0: [0 4 3 4 7 4 5 5 5 2 8 5 7 4 2 8 5 9 7 5 9 3 5 7 5 4 6]
1: [0 4 5 4 2 5 5 6 3 5 1 5 0 5 9 0 4 6 3 4 1 5 7 4 2 0 0]
2: [8 5 4 5 3 4 5 3 6 5 2 5 3 5 2 6 5 0 4 4 2 5 3 4 5 3 5]
3: [0 4 2 4 2 5 4 4 6 6 2 6 3 5 9 0 5 3 4 4 2 5 5 1 5 5 0]
4: [8 4 4 4 3 5 1 3 3 4 1 4 4 5 5 3 2 7 3 3 7 3 6 8 3 2 8]
5: [8 4 4 4 4 5 5 3 5 4 7 4 8 5 3 5 5 9 6 4 9 5 5 8 5 7 7]
6: [8 5 4 5 6 5 6 7 4 4 6 4 1 3 1 9 5 3 4 5 1 5 3 5 5 3 3]
7: [0 4 6 3 2 4 4 5 5 7 2 5 6 5 9 0 5 7 5 3 2 5 5 4 3 4 2]
8: [0 4 3 5 2 5 5 4 6 4 2 6 5 5 9 0 6 4 4 4 1 5 5 1 5 6 0]
9: [1 4 6 4 3 5 6 4 6 5 4 5 6 5 9 0 5 7 6 4 2 5 5 4 5 6 1]
10: [4 5 5 4 7 4 6 7 2 7 8 5 5 5 3 8 6 8 4 7 9 2 4 7 5 7 6]
11: [6 5 6 5 7 5 6 5 6 6 5 5 3 5 2 7 5 0 3 5 2 5 3 3 4 5 5]
12: [6 6 5 5 4 5 3 2 5 6 5 5 7 5 7 0 5 5 5 3 3 5 4 3 5 5 5]
13: [3 5 6 5 7 5 5 5 6 7 5 5 3 5 3 7 5 0 5 6 3 5 3 3 5 6 4]
14: [3 5 3 4 6 5 6 4 6 2 5 5 7 5 7 0 6 4 8 3 2 5 3 0 5 6 1]
15: [0 4 1 5 8 5 6 2 5 6 4 1 3 2 2 6 3 8 6 7 9 5 5 8 5 6 5]
16: [1 5 2 3 3 4 3 3 6 7 2 5 5 5 8 0 5 5 5 3 1 5 5 2 3 4 0]
17: [6 4 6 6 5 5 5 7 5 7 7 4 6 5 3 7 4 0 4 5 2 5 3 3 5 7 5]
18: [1 5 3 4 4 5 5 3 5 0 4 6 8 5 8 0 6 3 7 4 1 4 4 0 5 6 1]
19: [3 4 5 5 8 5 6 7 3 7 8 5 5 5 2 8 6 9 3 7 7 3 6 7 5 6 6]
20: [5 5 5 6 3 5 3 7 4 2 8 4 8 5 5 7 3 0 6 4 2 5 4 3 5 5 6]
21: [8 4 3 6 5 5 5 7 6 7 7 3 5 4 2 8 4 2 3 4 1 5 4 5 5 6 4]
22: [6 5 6 4 3 5 3 2 6 6 5 5 7 5 7 0 5 6 5 4 5 5 4 4 4 5 7]
23: [7 4 2 4 3 5 2 3 3 7 4 4 6 5 5 5 3 9 3 4 9 4 6 7 4 5 8]
24: [8 4 3 5 6 4 6 6 4 4 5 4 1 3 1 9 5 1 3 4 1 5 3 6 5 3 3]
25: [8 5 6 5 2 5 3 3 5 6 5 5 7 5 6 2 5 7 4 3 8 4 4 5 5 5 8]
26: [8 4 4 4 3 5 4 3 3 5 8 5 7 5 5 4 5 8 4 4 9 5 5 8 5 6 7]
27: [8 4 4 5 5 5 5 6 6 7 7 4 5 4 2 8 4 1 2 4 1 5 3 4 5 6 4]
28: [8 4 3 5 7 5 6 5 4 3 5 4 0 3 1 8 5 1 3 4 1 5 3 6 5 3 4]
29: [8 4 5 5 2 5 2 3 5 7 3 5 7 5 5 3 5 7 3 3 8 4 5 7 5 5 8]
30: [0 4 5 5 7 4 0 6 5 0 8 4 7 4 3 8 4 3 8 6 6 3 5 5 5 1 4]
31: [8 4 6 4 7 3 5 3 4 0 0 5 0 3 1 6 4 0 3 3 2 5 4 3 2 0 4]
32: [1 6 5 7 2 4 0 6 1 0 9 4 6 4 7 6 1 0 9 4 3 5 4 2 5 2 6]
33: [2 4 1 4 6 5 6 3 4 7 8 5 6 4 3 7 3 9 5 5 9 5 5 8 5 7 7]
34: [0 4 3 4 7 4 6 5 5 6 8 4 7 4 2 8 5 9 6 6 8 4 6 7 5 5 5]
35: [8 5 6 4 5 3 6 3 5 0 0 5 0 4 1 6 5 0 3 3 2 4 4 3 3 0 5]
36: [1 4 5 4 7 4 5 6 5 4 8 5 7 5 2 8 6 9 6 6 9 2 4 7 5 6 5]
37: [8 4 7 4 8 4 5 5 5 2 0 5 0 3 1 7 6 0 2 5 2 5 4 1 3 1 3]
38: [4 6 3 4 5 4 3 3 6 7 4 5 5 5 8 0 5 4 5 4 2 5 4 1 4 4 2]
39: [2 5 6 3 3 5 3 3 6 6 4 5 7 5 7 0 5 7 5 3 3 5 4 4 4 5 3]
40: [0 7 6 8 2 4 0 5 0 0 8 4 5 4 8 6 0 3 9 4 3 5 4 1 5 0 5]
41: [8 4 5 5 5 4 6 6 4 3 4 4 1 3 1 8 5 3 3 4 1 5 4 4 5 2 3]
42: [5 4 2 3 5 5 6 5 5 3 8 4 8 4 2 7 5 9 6 4 9 5 5 7 5 6 7]
43: [8 4 6 5 6 4 6 5 6 5 2 5 2 4 2 7 5 0 3 4 1 5 3 2 5 3 4]
44: [2 5 4 3 3 5 2 3 6 6 2 5 6 5 6 0 5 5 6 3 2 5 4 3 3 4 2]
45: [6 5 6 3 4 5 2 3 5 7 3 4 5 5 8 0 4 6 5 4 6 4 4 6 3 2 6]
46: [2 5 2 4 4 5 4 3 5 3 3 5 7 5 6 0 5 3 6 3 2 5 3 0 5 6 2]
47: [8 5 5 7 1 4 3 4 5 6 4 4 7 5 3 4 2 1 7 3 4 3 3 3 5 7 7]
48: [8 5 6 7 1 4 4 4 5 7 3 4 8 5 3 4 2 0 7 4 3 4 3 2 5 6 6]
49: [0 5 8 7 4 5 0 7 3 0 8 4 6 5 6 8 0 0 7 5 2 4 3 1 4 0 6]
50: [0 5 6 6 6 4 1 6 3 0 8 4 8 5 5 7 3 0 8 6 4 4 4 2 5 2 4]
51: [4 4 2 4 5 5 6 4 4 7 8 4 7 4 3 7 4 9 5 4 9 5 5 8 5 7 7]
52: [8 5 6 6 1 3 5 3 6 6 0 5 6 5 2 4 4 0 7 3 4 3 3 3 5 4 7]
53: [6 4 6 3 2 5 3 3 4 7 4 4 7 5 6 1 5 9 5 3 7 5 5 7 4 5 6]
54: [8 5 5 6 3 4 5 5 6 7 5 4 6 5 2 7 4 0 4 4 2 5 3 4 5 6 5]
55: [8 5 6 8 1 4 3 4 2 4 3 5 7 5 4 3 0 0 9 3 4 3 3 1 5 6 6]
56: [8 4 6 6 1 5 7 4 6 4 0 3 5 7 3 5 5 0 3 4 2 4 4 3 4 4 6]
57: [1 4 6 4 9 5 6 5 6 7 4 4 2 5 2 7 6 0 5 8 6 5 3 4 5 7 3]
58: [6 5 6 5 3 5 3 3 6 3 5 5 8 5 5 1 6 6 5 3 4 5 4 4 5 6 7]
59: [8 4 4 5 6 5 6 6 5 5 6 4 2 4 1 8 5 0 2 4 1 5 3 4 5 4 4]
60: [4 4 3 4 5 5 5 3 3 7 5 3 5 4 2 6 4 9 4 6 9 5 7 8 5 6 7]
61: [4 4 3 3 5 5 3 3 1 6 6 4 4 5 4 6 2 9 4 5 9 5 6 7 4 5 7]
62: [8 4 4 4 3 5 2 2 4 7 5 4 7 5 5 3 5 9 4 4 9 4 4 8 4 5 8]
63: [6 6 5 4 4 5 4 3 6 6 5 5 6 5 7 0 5 4 5 3 4 5 3 2 5 5 6]
64: [7 4 4 4 5 5 4 3 2 7 7 4 6 5 5 5 4 8 4 5 9 5 5 8 4 5 7]
65: [5 4 7 5 7 5 6 7 6 6 4 4 2 5 2 8 5 0 3 6 2 4 3 3 4 6 4]
66: [1 4 5 4 3 4 5 4 6 6 2 5 6 5 9 0 5 6 6 3 2 5 5 3 4 6 2]
67: [8 4 6 4 9 5 6 6 5 4 3 5 0 3 1 8 5 0 3 5 1 4 3 4 4 4 4]
68: [0 4 3 5 7 4 2 5 5 0 8 4 7 3 1 8 5 6 8 5 8 3 5 6 5 0 6]
69: [1 5 4 4 1 5 5 7 2 7 5 4 4 2 9 0 4 7 4 5 2 5 9 7 5 6 1]
70: [0 4 6 4 1 5 6 7 2 6 0 5 2 5 9 0 5 9 3 4 1 5 9 6 3 2 1]
71: [3 6 5 7 2 5 1 6 2 1 9 4 7 5 6 6 2 0 7 4 3 5 4 3 6 4 5]
72: [8 4 5 4 3 5 6 3 5 4 7 4 8 5 4 3 5 9 6 4 9 5 5 7 5 7 6]
73: [8 4 4 4 2 5 2 3 4 7 3 4 7 5 5 3 5 7 3 3 8 4 5 7 5 6 8]
74: [5 5 6 5 8 5 6 6 6 7 4 5 3 5 2 7 6 0 4 6 3 4 3 3 4 6 4]
75: [8 4 6 5 4 4 6 4 6 3 1 5 1 5 2 6 5 0 3 4 2 5 3 3 4 2 4]
76: [8 5 6 7 1 4 4 4 5 7 2 4 7 5 3 4 2 0 7 4 3 4 3 2 6 6 6]
77: [2 4 5 4 8 5 5 4 3 6 5 4 3 5 2 8 4 9 3 9 9 5 6 8 4 6 5]
78: [8 4 4 4 2 5 2 3 4 5 6 5 8 5 4 5 5 9 4 4 9 5 5 8 5 6 8]
79: [8 4 6 4 9 4 5 5 6 5 3 4 0 4 3 8 5 0 4 6 1 6 1 4 4 6 3]
80: [0 4 2 5 2 5 4 4 5 7 1 6 0 4 9 0 5 2 3 4 2 4 6 0 5 3 0]
81: [7 4 6 4 9 4 5 5 4 0 1 5 0 4 1 7 5 0 2 5 2 5 3 4 2 0 3]
82: [1 5 2 3 4 4 4 4 6 7 2 5 5 5 9 0 5 4 5 3 2 5 4 1 4 4 1]
83: [8 4 5 4 3 5 3 4 5 5 6 4 8 5 3 4 5 9 5 4 9 5 5 7 5 6 7]
84: [8 4 3 4 7 4 6 4 3 0 1 5 0 4 1 8 5 0 3 4 1 5 3 5 3 0 3]
85: [4 6 6 3 4 5 5 3 6 3 5 5 8 5 6 0 5 6 7 4 3 5 4 2 5 7 4]
86: [8 4 3 4 3 5 2 3 4 7 5 4 6 5 4 5 3 9 3 4 8 5 5 8 4 5 8]
87: [8 5 6 6 2 5 3 2 6 5 6 5 8 5 6 1 5 6 4 4 6 5 4 4 5 6 8]
88: [2 4 6 5 8 4 6 7 4 6 8 4 4 5 1 9 6 9 3 8 5 3 6 6 5 7 4]
89: [6 4 6 4 2 5 2 3 5 6 4 4 7 5 6 1 5 9 5 4 7 4 4 7 4 5 7]
90: [0 4 3 5 2 5 5 4 6 5 1 6 4 5 9 0 5 5 4 4 1 5 6 2 4 5 0]
91: [8 4 4 4 7 4 6 4 3 0 1 5 0 4 1 8 5 0 3 4 1 5 3 5 3 0 4]
92: [6 5 5 3 3 4 5 6 2 6 7 5 5 6 4 6 4 8 3 6 8 2 6 8 5 6 6]
93: [7 4 3 5 3 4 5 5 6 7 7 4 5 5 3 7 5 0 3 4 2 5 3 5 5 6 5]
94: [8 4 5 6 5 5 5 8 6 7 7 4 5 4 2 8 3 1 3 5 1 4 4 3 5 6 4]
95: [6 4 6 4 8 5 6 6 5 5 3 5 0 4 2 8 6 0 3 6 2 4 3 3 4 5 4]
96: [6 4 2 4 4 5 3 3 2 7 6 4 5 5 4 6 3 9 4 5 9 5 5 8 4 6 7]
97: [0 5 6 5 6 4 2 6 4 3 8 5 7 5 4 7 4 0 7 6 4 4 3 3 5 4 4]
98: [7 4 6 4 9 4 6 6 5 1 2 5 0 4 1 8 5 0 3 5 1 5 3 4 3 2 4]
99: [8 4 5 5 5 4 6 5 5 4 4 4 2 4 2 8 5 0 3 4 1 5 3 4 5 3 4]
100: [0 5 5 4 2 5 4 4 5 7 1 5 5 5 9 0 5 6 5 3 2 5 5 3 3 4 2]
101: [8 4 4 4 3 5 4 3 5 4 8 4 8 5 4 5 5 9 4 3 9 5 4 8 5 6 8]
102: [4 5 6 4 4 5 4 4 5 7 5 4 6 5 7 0 5 7 6 3 4 5 4 5 4 5 4]
103: [0 4 4 4 1 5 5 5 5 7 0 6 2 5 9 0 5 6 3 4 1 5 7 3 4 3 0]
104: [8 4 4 5 2 5 2 3 4 6 5 4 7 5 4 4 5 9 3 4 8 5 5 8 5 6 8]
105: [8 4 5 5 6 5 6 7 5 4 6 4 2 3 2 9 5 3 3 5 1 4 4 5 5 4 3]
106: [8 5 6 7 1 4 4 4 5 7 2 5 8 5 2 4 2 1 7 3 4 3 4 2 6 6 6]
107: [7 5 6 4 7 4 6 3 6 0 0 5 0 4 2 6 5 1 4 4 2 5 4 2 2 0 3]
108: [8 4 5 5 2 5 3 3 5 4 7 5 8 5 4 3 6 9 4 4 9 5 5 7 5 7 8]
109: [2 5 5 5 9 4 6 8 2 4 8 5 2 5 3 9 5 9 2 7 5 3 4 6 4 6 5]
110: [0 4 6 4 2 5 6 5 5 5 3 6 4 5 9 0 5 7 5 6 1 5 7 3 5 6 0]
111: [0 4 6 4 2 5 6 4 6 3 3 6 6 5 9 0 5 6 5 5 2 4 6 2 5 7 1]
112: [0 4 3 4 2 5 4 3 6 6 1 6 4 5 9 0 6 5 4 3 1 5 5 1 4 4 0]
113: [2 4 6 5 7 4 4 7 6 5 8 4 7 5 2 8 4 2 5 6 4 3 4 4 5 5 5]
114: [2 4 3 5 9 4 5 2 3 4 2 1 1 4 2 5 3 9 3 9 9 4 5 7 4 5 6]
115: [7 4 4 3 3 5 1 2 2 2 1 3 3 5 6 3 1 6 3 4 8 3 6 8 2 1 8]
116: [6 5 6 4 2 4 2 3 5 5 5 4 8 5 5 1 5 9 4 3 7 5 4 6 4 6 7]
117: [6 4 7 4 9 5 5 6 5 4 3 5 0 4 1 8 6 0 3 7 2 4 3 3 3 4 4]
118: [5 4 0 4 5 5 5 3 3 6 4 2 5 4 4 5 2 8 4 4 9 4 6 7 4 6 8]
119: [8 5 5 4 3 5 5 3 6 1 7 5 7 5 4 3 5 9 6 4 8 5 4 6 5 7 8]

[0 4 0 3 8 4 2 3 6 2 8 3 8 0 1 8 5 7 9 5 9 5 5 7 5 1 6] 68 0 34
[4 5 6 6 5 5 4 7 5 4 8 4 8 5 4 7 3 0 5 5 2 5 4 3 5 6 5] 20 17 113
[2 4 6 4 9 5 6 6 6 7 4 4 3 5 2 8 5 3 4 8 5 4 4 5 5 7 4] 57 13 74
[5 4 2 4 4 5 3 3 2 6 5 4 5 4 4 6 3 9 4 5 9 5 6 8 4 6 8] 96 61 23
[0 4 3 5 2 5 5 4 6 4 1 6 5 5 9 0 6 5 4 4 1 5 5 1 5 6 0] 8 90 112
[0 4 6 6 6 4 0 7 3 0 9 4 8 4 4 8 3 0 8 6 4 4 4 3 5 2 4] 50 97 30
[0 5 5 3 1 5 6 9 0 5 2 5 0 4 8 0 4 9 3 4 1 4 9 7 3 2 1] 70 1 69
[1 4 3 4 6 4 6 5 4 7 9 5 6 5 2 8 5 9 5 5 8 4 6 7 5 6 6] 34 33 51
[6 6 5 4 4 5 4 3 6 6 5 5 6 5 8 0 5 4 4 3 4 5 4 2 5 5 6] 63 12 22
[2 5 2 3 4 5 4 4 6 7 3 5 4 5 9 0 5 4 5 3 2 5 4 1 4 4 1] 82 16 38
[6 5 5 6 3 4 5 3 5 0 6 6 7 5 5 1 5 5 6 4 4 5 3 1 5 6 7] 58 85 63
[7 5 5 5 6 5 6 5 6 6 5 5 3 5 2 8 5 0 3 4 2 5 3 3 4 5 5] 11 59 99
[6 4 1 4 3 5 6 3 6 2 8 5 7 4 3 7 5 9 6 3 9 5 5 8 5 5 8] 42 5 101
[0 4 2 6 1 5 4 3 6 1 1 5 5 4 9 0 5 3 3 5 2 4 5 0 5 6 0] 8 90 3
[8 4 6 5 4 4 6 4 6 2 0 5 1 5 2 6 6 0 3 4 2 4 3 3 4 1 5] 75 35 43
[5 5 0 4 5 5 5 2 4 6 4 3 5 3 4 5 2 8 5 3 9 4 6 7 4 6 7] 118 96 60
[6 5 4 6 3 5 3 6 5 4 8 4 8 5 4 8 3 0 4 4 2 5 4 4 5 6 5] 20 17 93
[0 4 7 4 1 5 5 6 4 7 2 5 5 5 9 0 5 9 5 3 3 4 7 6 3 3 2] 7 70 100
[8 5 6 8 1 4 3 4 3 4 3 5 8 5 4 3 1 0 8 4 3 4 3 1 5 7 6] 55 48 76
[0 4 6 4 1 5 6 7 1 6 3 5 3 5 9 0 5 9 3 4 1 4 9 7 3 3 1] 70 69 1
[4 4 2 3 6 5 4 3 1 5 5 4 3 5 3 6 2 9 3 6 9 5 7 7 4 5 7] 61 60 96
[0 4 6 4 1 5 6 8 0 4 1 5 0 5 9 0 4 9 3 4 1 5 9 7 2 0 0] 70 1 103
[8 4 6 4 9 5 6 6 4 1 3 5 0 3 2 8 5 0 3 5 1 4 3 3 3 2 3] 98 67 81
[3 5 6 5 8 4 6 7 1 7 9 5 4 5 3 8 5 8 3 8 8 2 4 7 5 7 5] 10 19 109
[8 5 6 5 2 4 2 3 5 7 3 5 7 5 5 3 5 6 3 3 7 4 4 6 5 5 8] 29 25 73
[2 7 4 4 1 5 6 9 0 2 2 1 0 3 6 0 4 0 2 4 3 3 9 7 2 1 3] 1 70 69
[8 4 2 6 6 5 6 7 5 7 7 4 3 3 1 9 4 2 4 4 1 4 3 5 5 5 3] 21 27 59
[2 5 5 6 3 4 1 6 3 1 8 4 7 5 5 7 2 0 7 5 3 5 4 3 5 4 5] 71 20 50
[8 4 5 6 4 4 6 5 4 1 1 4 1 3 1 8 5 3 3 4 1 5 4 5 5 1 3] 41 91 84
[1 5 6 3 3 5 5 4 6 5 2 5 6 5 8 0 5 6 7 3 3 5 4 3 4 6 2] 66 9 39
[4 6 5 4 5 5 6 3 5 0 6 5 8 5 5 1 6 5 8 4 3 5 3 1 5 5 4] 85 14 18
[5 5 6 4 4 5 2 3 5 6 4 4 4 5 8 0 4 7 5 3 5 4 4 6 2 2 5] 45 102 22
[0 6 6 5 6 5 3 5 4 5 7 4 6 5 5 6 5 1 8 6 4 5 3 2 5 6 4] 97 13 113
[2 4 6 3 9 5 5 5 4 2 1 4 0 5 1 7 4 1 3 9 5 5 4 5 3 4 3] 117 95 57
[4 4 1 4 4 4 6 4 5 2 8 5 8 4 2 7 5 9 6 3 9 5 5 8 5 5 8] 42 51 5
[8 4 5 6 5 4 6 6 5 3 3 4 1 3 1 8 5 3 3 4 1 5 4 5 5 2 4] 41 99 24
[6 4 2 4 4 5 6 4 5 4 8 5 8 5 3 7 5 9 5 4 9 5 5 8 5 6 8] 42 5 51
[8 4 6 5 6 4 6 5 6 5 1 5 1 4 2 7 5 0 3 4 2 5 4 2 5 3 4] 43 75 99
[0 4 2 5 3 5 5 3 6 4 2 6 5 5 9 0 5 4 4 4 1 4 5 1 5 6 0] 8 90 3
[4 6 4 3 6 5 6 4 6 5 5 5 6 5 8 0 5 3 7 3 2 5 3 0 5 6 1] 14 38 46
[1 4 1 4 5 4 6 5 5 3 8 5 8 4 2 8 5 9 7 4 9 4 5 8 5 4 7] 0 42 34
[1 4 3 4 6 5 6 5 5 6 8 4 7 4 1 8 5 9 5 6 8 4 6 7 5 5 6] 34 36 0
[6 5 6 4 4 5 6 3 6 0 7 5 8 4 4 2 5 7 9 4 6 5 4 4 5 6 6] 119 58 85
[7 3 4 5 5 3 6 5 5 6 5 4 4 4 3 7 4 2 1 3 1 4 2 3 3 6 4] 27 59 93
[2 4 6 5 6 4 4 8 5 5 8 5 7 5 2 8 4 1 5 5 3 4 4 3 5 5 5] 113 97 17
[0 5 6 6 5 4 1 7 3 0 8 4 7 5 4 8 3 0 8 5 4 4 4 2 5 2 5] 50 97 49
[2 6 1 3 5 5 4 4 6 7 3 5 4 5 9 0 5 3 5 4 2 5 4 1 4 4 0] 82 38 16
[8 4 5 7 1 4 4 4 6 7 3 4 6 5 2 6 3 1 4 4 3 4 3 4 5 5 6] 54 76 48
[7 4 2 4 3 5 2 3 3 6 3 4 6 5 4 5 3 9 3 4 9 4 6 7 4 5 8] 23 86 96
[8 4 4 5 7 5 6 8 5 5 6 4 3 3 1 8 5 4 3 5 1 4 3 4 5 5 4] 105 6 59
[8 4 6 5 4 4 6 4 6 2 0 5 1 4 1 6 5 0 3 4 1 5 3 3 4 1 4] 75 35 43
[0 3 6 4 9 4 7 4 5 9 6 3 2 3 1 7 5 3 6 9 9 4 5 7 5 6 3] 57 77 15
[8 4 5 5 5 4 6 7 5 3 3 4 2 3 1 8 5 4 3 4 1 5 3 4 5 3 4] 41 105 6
[8 4 6 6 1 3 6 3 6 5 0 5 5 5 2 4 4 0 5 3 3 3 3 2 5 3 5] 52 56 2
[2 6 2 4 5 5 4 3 6 5 4 5 6 5 7 0 6 3 6 4 2 5 4 0 5 6 1] 46 38 14
[6 4 1 5 6 5 4 3 1 0 1 1 1 3 7 2 1 8 3 5 9 1 5 7 2 1 7] 115 4 118
[1 6 6 7 3 4 0 6 1 0 9 4 7 5 6 7 1 0 8 5 3 5 4 2 5 2 4] 32 71 50
[0 4 5 4 1 5 6 6 4 7 1 6 0 5 9 0 5 6 3 4 2 5 8 3 3 3 0] 103 1 70
[4 5 6 3 4 5 3 3 5 7 4 4 5 5 8 0 5 6 5 3 4 4 4 4 3 3 4] 102 45 39
[1 4 3 4 8 5 5 3 1 3 4 3 0 5 3 7 1 9 3 8 9 5 6 7 3 4 6] 114 77 61
[5 4 2 4 4 5 4 4 2 7 6 5 6 5 4 7 4 9 3 4 9 5 7 7 5 6 8] 96 61 60
[8 4 3 5 5 5 5 6 5 5 6 4 2 4 1 8 5 1 3 4 1 5 3 5 5 4 4] 59 24 99
[8 4 6 5 7 4 6 7 6 5 2 5 1 3 2 8 5 0 3 5 1 4 3 2 5 3 4] 43 67 95
[3 4 3 3 6 5 4 3 2 5 5 4 3 5 3 7 2 9 4 7 9 5 6 7 4 5 6] 61 60 77
[0 4 6 4 2 5 6 5 5 6 2 5 5 4 9 0 5 9 5 5 1 5 8 5 5 6 1] 110 9 7
[1 5 4 5 4 5 6 3 6 0 4 6 6 5 9 0 6 3 6 5 1 4 4 0 6 6 0] 18 14 8
[0 4 6 3 9 5 6 4 5 3 1 4 0 5 1 7 4 0 5 9 7 5 3 6 3 4 3] 57 117 95
[1 4 5 5 8 4 5 7 6 7 9 4 5 5 1 9 5 6 4 7 5 3 5 5 6 6 4] 88 113 19
[3 5 6 5 8 5 5 6 6 7 6 5 4 5 3 7 5 0 5 7 3 4 3 3 5 7 4] 13 74 65
[8 4 4 5 6 5 6 6 6 5 5 4 2 4 2 8 5 0 2 4 1 5 3 4 5 4 4] 59 99 24
[0 5 6 4 1 5 6 8 0 5 1 4 2 4 9 0 4 6 3 4 2 4 9 8 2 2 2] 70 1 69
[8 4 2 6 6 4 6 6 4 4 6 4 1 3 1 9 5 2 4 4 1 5 3 6 5 3 3] 24 6 28
[8 4 5 5 5 4 6 6 5 3 3 4 2 3 1 8 5 4 3 4 1 5 4 4 5 2 4] 41 99 105
[2 4 6 4 2 5 6 6 5 7 5 5 6 3 9 0 4 9 6 4 3 5 6 6 4 6 1] 9 7 69
[6 4 1 3 4 5 5 2 5 7 3 4 6 3 5 5 3 7 5 4 9 4 5 8 5 7 8] 118 23 96
[5 4 6 4 9 5 5 5 4 0 0 5 0 4 1 7 4 0 3 8 3 5 3 4 2 1 3] 81 98 37
[6 5 5 3 4 5 6 3 6 3 8 5 8 3 6 2 5 8 8 4 5 5 4 5 5 6 4] 85 72 119
[3 6 5 3 5 5 4 4 6 7 4 5 5 5 8 0 5 4 6 3 3 5 4 2 4 4 3] 38 44 82
[1 5 6 6 5 4 2 7 4 2 9 4 8 5 4 7 3 0 6 5 3 4 4 3 5 4 5] 97 50 20
[6 5 5 6 4 5 4 6 5 6 8 4 8 5 3 7 3 0 4 4 2 5 4 4 5 7 5] 17 54 93
[0 4 6 3 2 5 4 5 4 7 3 5 5 5 9 0 5 9 5 3 3 4 6 6 3 3 2] 7 100 39
[6 5 6 4 3 4 4 3 4 7 6 4 7 5 7 1 5 9 5 3 7 5 4 7 4 5 5] 53 89 116
[5 5 5 4 7 5 6 5 1 7 8 4 5 5 4 7 5 7 4 7 9 3 5 7 5 6 5] 10 19 92
[7 4 6 4 6 2 4 2 4 0 0 5 0 3 1 5 4 0 3 3 2 4 4 3 2 0 4] 31 35 107
[8 5 6 6 1 4 5 3 5 6 0 5 5 5 2 4 4 0 7 3 3 3 3 2 5 4 6] 52 76 106
[8 5 5 6 1 4 5 4 6 7 2 5 6 5 2 5 5 0 5 3 3 4 3 3 5 5 6] 52 76 54
[5 4 1 4 4 5 4 3 3 6 6 4 6 5 4 6 3 9 4 4 9 5 6 7 5 6 7] 96 118 61
[8 4 5 5 3 4 6 3 5 2 0 4 2 5 1 6 6 0 3 3 3 4 3 4 4 1 5] 75 35 2
[4 4 7 4 9 5 5 5 5 2 1 5 0 5 1 8 5 0 3 8 4 4 3 5 3 3 3] 117 98 95
[0 4 6 3 2 5 6 7 2 5 1 5 0 5 9 0 4 7 3 4 1 5 8 5 2 0 0] 1 70 103
[4 4 1 4 4 5 5 3 5 7 6 4 7 4 3 7 3 9 5 3 9 5 6 8 5 7 7] 51 33 60
[8 4 6 6 5 5 5 8 6 7 7 4 5 4 2 8 4 1 3 5 1 4 4 3 6 6 4] 94 27 17
[6 5 7 6 2 5 3 3 6 2 5 5 7 5 5 1 5 7 4 4 5 5 3 4 5 7 8] 58 87 116
[1 7 5 4 1 5 6 9 0 2 1 2 1 3 6 0 4 0 3 3 4 3 9 7 2 1 3] 1 70 69
[0 4 6 4 3 5 6 4 6 3 4 6 6 5 9 0 5 6 6 5 1 4 5 2 5 7 1] 111 9 110
[4 4 2 4 5 5 4 3 2 6 4 3 4 5 4 5 2 9 4 6 9 5 6 7 4 5 7] 61 118 96
[6 5 6 7 4 5 4 7 5 5 8 4 7 5 3 7 3 0 4 5 1 5 3 3 5 6 5] 17 94 20
[6 4 6 6 5 5 5 7 5 6 8 4 7 5 3 8 4 0 4 5 2 5 3 3 5 6 5] 17 94 27
[4 4 2 3 5 5 4 3 2 5 4 4 4 5 3 6 2 9 4 6 9 5 7 7 4 5 7] 61 60 96
[8 4 4 6 5 4 6 6 4 3 4 4 1 3 1 8 5 3 3 4 1 5 3 5 5 2 3] 41 24 6
[0 4 6 3 2 4 4 5 5 7 2 5 5 5 9 0 5 8 4 4 2 4 6 5 3 3 2] 7 100 66
[0 4 2 5 2 5 5 4 5 7 2 6 0 5 9 0 5 2 3 4 2 5 6 1 4 3 0] 80 3 103
[7 5 7 5 3 4 5 2 6 1 7 5 7 5 4 2 5 8 6 4 6 5 4 4 6 6 7] 119 58 87
[3 5 6 5 7 5 6 5 6 7 6 4 4 5 3 7 5 0 5 6 3 5 3 3 5 6 4] 13 74 11
